In the rows, 128 means zero.
The rows below come in pairs that one turn or mirror swaps. Which row does each named row swap with?
The rows were stretched afterwards, more along some directions than others.
mav: [135 154 127 127 136 121 144 174 112 140 139 105 133 100 124 138 103 159
 119]
fuzab: [123 118 111 116 137  88 129 109 152  90 147 129 144 107 107 102  87 119
  91]
ren: [132 110 138  94 128 147  96 125 133 144  99 132 103 132 130 119 135 110
 124]
Zamog: [111 107 177 103 113 112 145 158 130 142 136 132 117  90 104  90 120 137
 139]
lida: [115 110 150 111  89 115 131 145 126 111 143 108 128  94 122  93 137 148
 144]
tuni: [129 128 117 141  89 104 119  64 113 140 159 146 104 132 126 147 166 128
 154]
kufes: [108 122 109  99 124 145 141 141 151  75  94 141 149 161 156 149  92 153
  88]
vite: [100 132 120 120 117 147 103 153 125 157 151 137 133 156 148 148 140 135
 126]
fega: [123 110 148  91 118 128 111 133 131 136 100 127 106 119 132 111 126 103
 117]
Dul: [104 116 104 118 152 124 107 153 164  85  90 124 160 130 143 126 115 155
 107]
lem: [118 122 108 121 129  95 135 118 157  93 144 132 153 111 112 104  80 126
 100]
Namuz: [120 116  98 119 122 123 126 109 163 130 101 123 164 108 131 136 137 142
 130]
Vibev: [128 127 145 106 110 152  90 135 119 154 123 129 107 147 154 140 154 110
 121]
gev: [120 102 159  86 123 127  99 143 134 142  98 134 112 117 130 104 133 108
 124]
virif: [158 133 104 145 131 113 127  96 126 122 134 116 121 146 168 169 150 152
 127]
ras: [128 126 127 102 119  98 127  97 137 123 188  97 150 110 117 110 121 114
 107]
Mugef: [166 132 104 140 125 108 141 105 140 111 124 107 143 137 167 160 128 154
 124]
tez: [106 110 125 118 149 121  91 156 142  99 102 134 120 134 134 126 123 130
  93]
Gema: [103 111 169 103 110 121 154 158 131 142 146 129 117  87  99  96 131 141
 143]
tute: [163 141  88 149 132 107 130  88 124 136 124 112 135 150 158 186 132 153
 132]
Dov: [ 99 113 141 122 125 117  98 167 139  95 113 119 119 129 121 119 124 119
 105]
Reg: [131 133 142 140 109  98 110  95  87 129 151 149  84 140 131 144 147 128
 132]
telo: [133 123 114 135 100 100 111  58 112 147 149 150 112 136 124 152 159 125
 147]
pif: [152 155  69 139 127 109 126  96 123 147 117 111 144 153 154 201 130 163
 139]
tesu: [127 118 141 110 114 103 118  98 131 130 186 110 147 125 121 113 137 112
 118]
seb: [107 127 145  93 116 121 132 137 140  94 147 110 166 125 134 108 114 148
 100]
Fon: [134 137 131 126 132 124 154 182 134 143 140 102 154  86 127 126 101 164
 128]
gak: [105 111 112 114 127 129 116 148 178  91  93 118 175 123 144 123 121 152
 110]
gibik: [129 121 116 138  98 102 113  58 116 139 157 156 100 144 131 153 164 128
 150]
pupin: [114 140 121 111 122 154  87 141 111 156 137 127 111 169 149 162 148 130
 123]
lere: [109 107 121 115 141 127  96 155 163  79  84 127 148 137 144 122 121 142
 106]
Rasom: [135 110 129 124 109 115 143 135 151  82 118 125 138 134 177 120 131 163
 125]
nosa: [112 137 126 108 117 154  90 145 116 143 130 133 116 172 155 155 140 120
 119]
rir: [ 97 122 157 120 109 107 160 159 114 130 147 132 120  96  95 116 135 143
 153]
timak: [118 134 114 112 123 151  90 136 115 161 132 132 112 163 154 162 144 124
 119]
Zodu: [129 108 102 119 116 135 124  92 163 135 115 131 154 111 129 135 139 134
 139]
sime: [129 119 110 128  97 114 119  68 137 128 141 144 136 132 136 135 163 120
 146]
lafa: [124 129 115 101 112  90 103  78 118 155 182 118 108 129 114 138 124  98
 114]
poz: [120 120 124 119 118  92  89 107 111 132 155 123  94 148 115 142 131  97
 116]
buva: [122 114 105 118 113 117 130 111 159 118  98 115 178 107 131 125 133 137
 140]
gamim: [126 152  98 141 120 105 144 110 102 161 157 116 124 128 116 189 141 154
 148]
sisam: [126 125 121 109 124  93 112  83 118 143 188 109 126 125 112 124 130 105
 121]
Gizas: [128 148 140 127 133 119 143 172 112 137 147 118 130 100 126 131 103 160
 122]
Vugiz: [102 138 113 129 114 134 122 149 125 135 164 126 147 148 138 140 131 138
 124]
Pup: [107 111 163 119 113 109 153 160 124 151 150 132 134  84  94 105 134 148
 150]
dud: [118 116 113 124 121  89 137 116 155  96 165 131 153 105 112 101  90 119
 103]
didu: [109 107 174  91 116 118 131 156 129 125 118 136 107 104 122  90 132 134
 137]
bapo: [114 124 109 127 126  97 134 129 155  95 161 130 152 114 115 101  92 129
 102]
Pim: [129 132 128 139 110  99 100  75  93 139 143 159  85 146 128 150 160 130
 141]
Sif: [128 145 128 123 134 123 147 176 123 140 137 108 139  92 123 125  96 160
 128]

gibik is swapped with pupin
ras is swapped with Mugef
sisam is swapped with tute
Namuz is swapped with gev
Reg is swapped with Vugiz

